Rows swapped in pairs by one turn or mirror: which row each one swaps with:
The rows were stretched afterwards, more along some directions than others.
Bom: [ -9 -20 -16 -28 -18  15   4 -48  10 -29  50 -12  13   0  34 -19  17 -20
  22  14 -44  26 -19  25 -16   6  -6  11 -13]
fufe: [-16 -23   5 -19  -3  -9 -22 -29   8 -23  58  -9  35  33  31 -29  34 -35
  -9  -8 -21  15 -34  40  -9  33 -21 -43  30]
sen: [-12  15 -19 -16 -28 -23  -4 -57  30 -12  25 -14  12  20  18  21  18 -21
  17  31 -23  10 -26  22  30 -10  13  -2 -20]
dit: [ -7 -18 -17 -24 -14   3  11 -51  15 -41  55 -10  17   4  35 -18  26 -28
  19  11 -38  30 -28  16 -25   5 -19  13  -7]
lup: [-17  12  -4  -1 -12  -3 -13 -21   1 -14  -4   2  25  17  18   9  27 -12
  24  14 -30  10 -44  45  -1   6   5 -31   5]
nifo: [-23  13  -6 -18   4  -4  12  -8  16 -35  34  -4  -8   7   9  29  34 -28
  22  20  -2  18 -68   8 -12   8   6  -5 -23]
Gerok: [ 17  -4  -3 -28 -24  -6  -8 -47  51 -47   8   7  13 -23  35  49  37 -16
  31  22 -47 -10  -7 -14  17  -3  -9  -2 -17]
Piz: [  4  -8  -1 -34 -37 -13   6 -51  49 -57  14   1   7 -28  41  48  26 -11
  33  18 -38 -14  -1 -11  20   9   5  -5 -21]
getup: [ -9  11   6  11 -17   7 -23 -21  16 -15  -1   9  17   9   9   8   9  -9
  20   9 -21   0 -23  36  17 -22   2 -10  -5]
Molod: [-16  11 -14 -15  -1  -5   8   1   9 -33  29  -5 -13  11  17  20  33 -29
  13  19  -4   5 -64   6 -12  14   4 -12 -19]
sez: [-17 -21 -12 -31 -17   5  10 -38  11 -41  51 -10  10   2  42 -21  31 -22
  21  12 -45  25 -27  19 -23  14 -14  -2  -7]
dig: [ -3 -24   0 -11  -7 -10 -17 -14   1 -28  57  -8  18  39  31 -43  31 -51
 -19   4 -13  13 -41  35 -25  41 -12 -23  18]
ven: [  7  -6 -25 -28  -6 -15   4 -38  33 -65  10   2  15 -33  42  56  23 -13
  39   2 -39  -4 -23 -31   8  16  -4   4 -12]
Gural: [ -5 -24   4 -16  -5  -4 -22 -24   6 -23  57 -10  20  36  35 -39  36 -51
 -16  -6 -24  15 -41  39 -12  38 -23 -37  21]
pefog: [ -7 -25   1 -10  -6  -2 -27 -22   9 -14  56  -5  23  32  34 -35  34 -46
 -22   3 -24   8 -39  40 -15  41  -8 -36  26]
siv: [  6   3 -13 -25 -40 -27  -5 -61  40 -56  16   3  16 -16  50  39  26  -2
  33  15 -50  -5 -14  -4  14   9  -5 -12  -1]
musiv: [-15  11  -8  -3  10  11 -13 -25   4 -24   0   2  26   4   2  29   6 -16
  30  -4 -13  13 -38  25   8   5   1  -8   3]
telib: [-18  13  -9 -14  -5  -4  14  -8  18 -41  31   4 -13   5  15  19  34 -15
  26  27 -13  11 -62   4  -5   8   5  -8 -21]
Vibet: [  3 -14 -16 -23 -14  13  15 -46   9 -32  54 -21   6  11  34 -31  21 -39
  13  25 -53  27 -26  20 -30  17 -16  10 -18]
Gid: [ -9  13  -8   1  -1  18  -5 -22   7 -18   3   9  17   5   7  16   1 -11
  15   3  -5  -1 -39  29  -6   1   2 -12  -3]
Bope: [ 12  -3  -6 -25 -29 -14   4 -50  41 -65  10   8  12 -34  39  45  32 -15
  34  21 -41 -22  -6 -22  22   7  -6   2 -23]
Pum: [  8 -16 -18 -38 -24   0   0 -46  44 -57  15   7  17 -39  44  48  29 -16
  33  16 -34 -12  -9 -15  12  16  -4  -1 -17]
Numan: [-13  10  -2   0  -4  16 -24 -25   7 -10  -4   2  25   3   9  20  17 -20
  31  14 -17   2 -32  38  15   2   3 -14  -8]
Muti: [-14  13   0  -1  -5  26  -9 -22   9  -6   3   6  11   1   1  14   1 -15
  17   9  -9   3 -40  39  13 -10   7  -6 -14]
Sola: [  9   1 -14 -23 -38 -22  -8 -41  35 -56  19   7   5 -23  35  47  28 -18
  29  21 -37 -12 -13 -14  20  16  -4   6 -26]
Lafab: [ -6  10   0   0  -5  15 -15 -28   4 -13  -8  12  25   3   5   7  17 -23
  22  19 -16   0 -34  37  18   1   0 -10 -12]
Ramet: [ -5 -20   8 -28   5   3 -28 -23   8 -22  62  -4  26  32  19 -18  33 -46
 -10  -2 -13  20 -39  35  -8  46 -15 -31  28]
zezu: [ -5  13 -19 -19 -31 -14   3 -61  41  -8  26 -14   5  21  10  19  14 -26
  25  31 -11   9 -18  23  22 -14  15  17 -24]
vunuz: [-19  14 -17 -17   1  -6  12 -11  12 -34  28   1 -11   8  13  23  36 -24
  25  25 -13  16 -70  15  -5  12   2  -5 -25]
nolo: [ -5  15 -12 -15 -23 -13  -2 -60  37  -4  24 -10  17  23  11  13  18 -17
  22  36 -21  11 -24  24  30 -12  11  -5 -16]
ver: [-12  14 -17 -12 -25 -15 -11 -59  36 -15  31 -13  11  20  16  22  15 -17
  18  30 -23   7 -24  16  28 -15  13   2 -17]
rud: [ -9 -26   2 -28   6  -9 -22 -26   5 -35  59  -8  43  25  29 -19  47 -34
   1   1 -18  11 -36  22  -5  41 -14 -42  28]
Punab: [ -6  12   4  12 -14  22 -20 -16   5 -20  10   2  31  -8  12  -1   8 -17
  14   9 -15  10 -31  37   6  11   0 -20   6]
Vemu: [ -7 -14 -18 -22 -17   8  12 -33   5 -33  56 -13   1   0  34 -27   8 -23
  19  10 -48  25 -24  17 -14  12  -8  13 -14]
purel: [  2  -6 -18 -33 -15  -4   6 -61  42 -59   9  11  13 -32  37  53  24   2
  50  21 -37 -18  -5 -14  23  -2   2   6 -24]
bime: [-11 -23   3 -22  -1  -6 -19 -24   0 -18  58 -21  32  36  33 -32  39 -43
 -10   3 -26  17 -36  38 -18  27 -12 -45  20]
toka: [-19  12 -10   1  -3  20 -28 -26   6  -6  -3  19  14   5  14  10  10 -21
  28  20 -23  18 -45  45  10   6  -8 -15  -8]
rabu: [ 13  -5 -14 -21 -24 -14   4 -43  41 -61  26  13  16 -28  39  61  11 -12
  30   6 -33  -8  -8 -31  12  13   5  11 -11]
fufu: [-26  15  -7   0  -8   9 -17 -19  20 -11   3  -8  38   9  13  28  26 -24
  30  19 -23   2 -26  41   3 -13   6 -17 -17]
vesu: [ 20  -7  -8 -30 -21  -1   5 -44  54 -59  23  -6  24 -32  33  41  45 -21
  42  20 -43  -7  -3 -15  10  23  -5  -7 -15]
vez: [ -8  14 -12 -11 -30 -22   4 -50  39 -10  23 -18   7  24   8  15  28 -19
  22  36  -4   2 -22  22  27 -22  24   7 -22]
sases: [-11 -10  -6 -30 -24   8   5 -50  20 -27  51 -10   5  12  29 -30  26 -28
  23  22 -44  27 -14  38 -15   7 -17   9 -16]
Zote: [  5 -12  -8 -35 -29 -18  -2 -41  56 -54  17   3   5 -21  37  50  32 -17
  26  12 -25 -26  -6 -17  26   4  12  -1 -19]
vamag: [ -8 -16 -22 -25 -11   9  13 -39  12 -33  50 -20  11   8  38 -26  24 -30
  21  21 -50  33 -29  17 -20   4 -13   4 -16]
Taka: [ -9  18  -8  -3  -5  15 -20 -26   1  -2   1   9  18  16  -6  12  15 -24
  30  22 -18  14 -43  49  12   6  -3  -3 -22]
Lutir: [ -6 -23 -16 -20 -20   7  16 -43  17 -36  57 -14   5   9  31 -34  20 -19
  15  10 -45  25 -20  23 -15   8 -10   3 -11]
kef: [  7  -9 -22 -31 -28 -19   9 -46  51 -58  10   4   8 -18  42  43  27  -7
  34  14 -26 -23  -3 -20   7   1  14   5 -21]
rof: [-11  12 -17  -1  12  25 -23 -20  -5 -16   7  14  20  13  11  13  -5  -8
  34   8 -12  13 -46  31   7  -1   8  -2  -7]
gino: [-16   7   6  -5  -8  15 -18 -20   7 -11   0   8  16   9  11   5   7 -17
  19  11  -7   4 -38  48  14   7   7 -22  -4]
kelim: [ -4 -18 -14 -16 -24  10  11 -44  18 -33  58 -11  -1  -1  38 -26  20 -28
  12  16 -51  16 -23  21 -22  14  -6   9 -10]
kifaf: [ -3   6 -15 -22 -32  -9 -16 -48  52 -61  26   8  18 -30  49  56  20 -14
  34  15 -26 -12 -17  -6  12   1  -8   7 -17]
befi: [ 13  -2 -14 -29 -21  -7   6 -40  47 -62  19   4  15 -21  31  53  25 -13
  29  14 -35 -11 -12 -33  18  22  -1   2 -19]
desu: [ -7  -4  -6 -19 -41 -27  -5 -48  55 -61  18  10   5 -21  38  52  31 -16
  37  15 -37 -13   3 -12  21   7   0  -2 -13]
pob: [ -9 -12 -13 -20  -5  17  21 -40  -1 -38  55  -8  19  -8  24 -23  18 -17
  30  12 -43  30 -34  18 -20  13 -18   9  -9]
nuso: [-15 -22   5 -12   4   2 -22 -12  -1 -28  58   1  25  32  26 -34  26 -47
 -16  -4 -17  20 -51  35 -17  43 -23 -34  22]
vig: [-18   9 -18  -7   6  -1  14  -4  18 -29  32   4 -10   9  10  21  33 -26
  22  22 -14  15 -71   8 -11  13   2   1 -25]
vanin: [ -9 -23 -13 -29 -21   7  16 -43  17 -32  53 -10   1   0  34 -12  23 -30
  10   6 -38  30 -21  17 -11  13 -11  10 -10]
mir: [ -8 -25   5 -21   3   0 -23 -17  -1 -39  58  -4  22  17  34 -26  34 -33
 -18  -4 -20  12 -35  28 -10  39 -13 -41  29]
Zoso: [-17 -25  -2 -19   1  -4 -27 -16  -2 -22  57 -10  15  37  33 -28  32 -37
 -20 -12 -11  16 -41  35  -3  33 -14 -41  25]
Tidim: [ -6 -29   2 -17   1   3 -16 -15   5 -28  57  -5  24  29  28 -32  40 -39
 -23  -2 -19  18 -44  31 -18  42 -17 -43  24]
seges: [ -7  18 -10 -15   0   0  17 -16  16 -27  27 -11  -8   1  12  29  41 -23
  16  33 -10   8 -62   2  -6   4   1  -8 -24]
riruk: [  6  -2  -9 -29 -34  -9  -5 -41  51 -56  17   3   7 -29  36  59  26 -24
  30  13 -36  -4  -6 -17  27   5   0   4 -27]
gud: [ -6 -20  -9 -27 -17   4  13 -38  13 -38  59  -9   6   5  34 -27  25 -32
  21  10 -33  30 -35  26 -28  12 -11   9  -8]
fufan: [ 12  -7 -22 -20 -21  -9  -2 -39  40 -54  13   7   9 -38  27  49  31 -11
  35  16 -33 -16 -20 -19  26  25  -1  10 -25]
zimip: [-20   3   4   3  -5   7 -14 -19   5 -26  -2  19  28  -8  13  28  11  -9
  15   5  -3  -7 -33  26  13   3   7 -20   4]
sus: [-10  11 -21 -21 -14 -17   3 -54  34  -8  28 -20  11  22  13  17  19 -25
  28  31 -16  15 -29  19  22 -15  13   5 -28]
Vanof: [-16 -25  -6 -14  11  -8 -14 -13  -3 -30  55 -15  33  35  31 -29  45 -41
  -8  -3 -23  16 -44  27 -24  29 -21 -39  19]
Pezi: [-13  12  -6   1  -5  19 -25 -14   8 -12   4   9  14   9   4  15   4 -25
  22   4  -9  14 -42  42  21  -3   1  -9 -15]
tig: [ -7 -21 -18 -29 -16   5  13 -48  20 -40  53 -12   7   7  34 -25  21 -30
  24  19 -53  23 -19  16 -13  10 -12  11 -20]
Tokol: [ -4  16 -13 -20 -25 -16   5 -55  35  -4  27 -20   8  17   8  17  22 -24
  18  33 -23  11 -22  18  30 -11  11  -4 -17]
guzud: [-23   3   3   0  -7  15 -14 -16  10 -26  10   5  24   5  -1  14  12 -12
  26  -3  -2  -3 -25  40   7   1   4 -19   0]
kuge: [  0 -20 -14 -24 -10  12  16 -46  13 -31  51  -9  11  -4  30 -26  18 -25
  14  12 -49  28 -18  25 -12  12 -13   6  -7]
Vena: [-16  13 -10 -18  -3  -4  10  -6  17 -33  32   0 -17  10   7  15  38 -23
  25  25  -2  13 -65  11  -3  10   7  -4 -17]
kabav: [-14 -20   7 -15   0  -6 -16 -17  12 -36  64 -10  25  37  21 -23  35 -45
 -10  -6 -10  21 -42  30 -17  31 -19 -32  26]
rak: [  7  -2  -4 -21 -34 -12  -3 -45  45 -58  14   7  13 -37  39  58  28 -16
  35  13 -34 -14  -8 -19  18  14  -3   4 -13]
vofo: [-10 -28   5 -18   5  -8 -18 -11   5 -33  63  -7  29  25  29 -18  37 -37
 -12 -14 -15   7 -40  27 -18  43 -18 -38  25]
gik: [ -5 -22  -7 -23 -30   5   6 -43  15 -31  46 -14   6   4  43 -29  30 -41
   7  15 -49  25 -20  23 -17  12 -10   3 -10]
fepup: [-12 -19   7 -21 -12 -12 -26 -18   6 -24  57  -7  25  29  40 -34  39 -42
 -21   4 -25  10 -30  36 -12  39 -24 -44  21]
Vegid: [ -9  15 -14   6   0  21 -12 -17   5 -20   6  10  17  12   3   4  -9  -8
  24   4 -10   6 -43  26  14   5   1   1 -13]
fupe: [-13  12   1   4   1  23 -17 -24   6 -16   1   2  23  -8 -13  33  21 -15
  23  13 -15   2 -36  29  20  15   2 -12 -10]

Swapped with fufu: kifaf
Swapped with rak: Numan
Swapped with fufe: sez
Swapped with pefog: kelim
Swapped with zezu: Molod
Swapped with Gerok: getup

Rows swapped in pairs by one turn or mirror: which row each one swaps with:
The rows were stretched afterwards, more along some directions than others.
Luti: [-10 -16   3  11  -2  -2  -3  18  -1   4 -12  -3  18  55  19  -1 -30  30]
vul: [-17  12   5  -9  23  12  -2  -3   5   2 -27   9   9   1  24  -4  -2  30]
Kad: [ -5  -5  12  -5  24  -1  -6  23   9   8 -20  -3   5  24  23   5 -36  12]
lesa: [  0  -5  11  13  10 -12  34  22  13 -12   4  27   5  25  16  15 -10  -1]
pakog: [ -3 -11  -7 -14   9  13  -1  19   3  -2 -22 -19   6  35  15  14 -38  32]
gebot: [  2  -4  -3 -26  -2  15 -24 -12  14   6 -25   7   0  17  13  23 -28  12]
melif: [-11 -15  -4  21  -2  -1 -10  18   2   6 -34  -6  19  51  13  -1 -15  29]
vog: [-13  12  10 -17  29   5 -15  -2  -1  -2 -14  -7   1   7   8  15  -9  35]
Mag: [-13   6   1  -7 -13  13 -15   8  25   6 -11  15  10   9  17  31  -5  -6]
gezik: [ -7 -12  14 -17  24   1  -4  -1  12   0 -25 -19  12   7  14  22 -13  20]
sav: [-10 -11   3  -3   0  -1 -10  -1  24   2 -53 -22  25   3  23  20 -21   3]
vas: [ -7  16   1  -3  19  15 -11   7 -11  -6  -4  18   1  21   4   8 -12  35]
Leke: [  3   0  -8 -13  -6  18  10  17  16  -9   0  11   0  -4   7  22  -6  -9]
lefa: [-10  -6   4  12  31 -31  -1   7   4 -10 -10 -19  -8  44  21   2 -10  23]
dedo: [-10 -23   7  23  -6   5   5  26   8  -1  -7   6  14  23  24 -19 -10   2]
zosu: [-14   5  -1   3 -14   8  -6   0   0  -1   3  17  10  29  15   4 -19  35]
sorus: [ -9 -24   3   5 -16   4   3  25  32   9 -32   5  25  17  21  12  -5 -20]
masum: [-11 -18   5  11   0   2   0  31  27   8 -17   4  15  21  22  21  -3 -21]
gabu: [ -1 -11  18  21 -14  -4  20  18  20  -1 -23  16  19  27  17   5   2   4]
Mapiz: [  7  13  17   4  -8  -8  14  16  17   0  13  23   8   8  12  13  -8 -13]
bulog: [-13 -10  15  -2  13  15 -13  11  20   8 -61  -5  18  10  24  10   2  13]
Sir: [ -5 -29  -3  13   6   8   5   4   6  -8  -8  -5 -11  21  17  -9  -2  16]
Siba: [-10  -9  11   6  19  -1 -10  33  29  10 -48 -20  24  24  22  18  -7  -2]
Vopa: [-20  -6  10   2  16  -2 -12  18  -3  11 -19 -12   6  19  24 -12  -8  27]
kifut: [ -6  12  -4 -16  12  10  -5  11   3   6 -30   6  10  14  23 -15 -14  26]
bebu: [ -2  -2   7 -15  23   5  -4  12   7   3 -40  -3  16  28  22  25 -34  13]
Rav: [ -4   6  -4 -10   1  18 -10  -1  -2  -7  -8  16  -5  27  14   1 -23  40]
tutot: [ -1 -29  21   1   7 -14  17  14  24   1  14   3  -5  25  14  21 -16  -7]
Ler: [-10  -7  -7   0  13   5 -24  -7   3   6 -26 -14  -3  41  24   3 -20  32]
gub: [  3 -18  -1   0 -25   1  16   0  21   3   7   4   9  23  22  14 -18 -11]
Gusek: [ -3   8  -4  -8  -4   9  17   3  18 -12  -2  10  13  13   8  29  -3   5]
tesaz: [  4   8  -7 -17  -4   9  -8   7  -1 -10  -8   6   2  32  10  -2 -34  34]
sali: [  2  -7  15  12   5 -19  24  30  18  -6  18  10   0  34   7  24 -19  -5]
Zev: [ 10   4  19  30   6 -20   7  22  18   4  -6  15   7  29  18   5  -7  -8]
Kibep: [  4 -16  16  16  17  -6  -9  18   7  17 -14  -1  -1  38  24  -1 -30   5]
Gage: [ -1 -11  11  30  -1 -15  20  33  13   1 -12  -2  24  42  16  -3 -13  14]
fefoz: [  2 -20   4  -9  24   4 -12   3  -6   7 -22  -9  -1  31  11   7 -18  27]
Tet: [  0   4  10 -23 -10  12  13  11  20  -7  13  32   9  -5   9  24 -11 -14]
Zigol: [ 14 -26   3  -7 -24   3 -10   8  22   7 -26 -13  10  38  22  11 -36 -12]
lotov: [ -5  16  -6  -7  11  16  -7   0   3  -2 -28   6  14  22  21  -3 -21  28]
dup: [  8  -6   2   9 -10  -5  18  39  28  -3   1  14   0  34  21   9 -22 -13]
Sigez: [ 2  9 -6 -8 -7  0 15 14  7 -4 -4  1 13 24 -1 28 -4 10]
taf: [ -5  -3  16   8 -15 -19   1  29  16   8  -1  -5  13  35  12  22  -8  -8]
todif: [  4  -3   0 -18 -18  20   8   8  24  -5   2  23   1   0  13  30 -12 -14]
Voda: [ 14 -23  12   2  -7  -7  19  17  18   5   6  22   2  18  16   5 -10 -23]
nako: [  4  -9  -2   3 -13   7  14  -6   9  -6  14  33  -8  10   9   5  -8   6]
kome: [-10 -19   6   4  -3   0 -17  24  18   0 -23 -20  17  41  12  28 -14   0]
Vaso: [  1  17   8  -2 -10  -5   9   5  15   1  -8  11  19  27   8  34  -9   4]
neka: [  9 -14   3  -2  -2 -12   8   9   3   7 -20 -28  21  23  24  18 -37 -11]
pesu: [ -3   3   6  35  -5 -28  -2  10  20  -7 -28  -1  12  41  14  11 -11  11]

Swapped with lefa: neka
Swapped with Tet: vas
Swapped with Rav: todif
Swapped with Zev: gezik
Swapped with sav: pesu

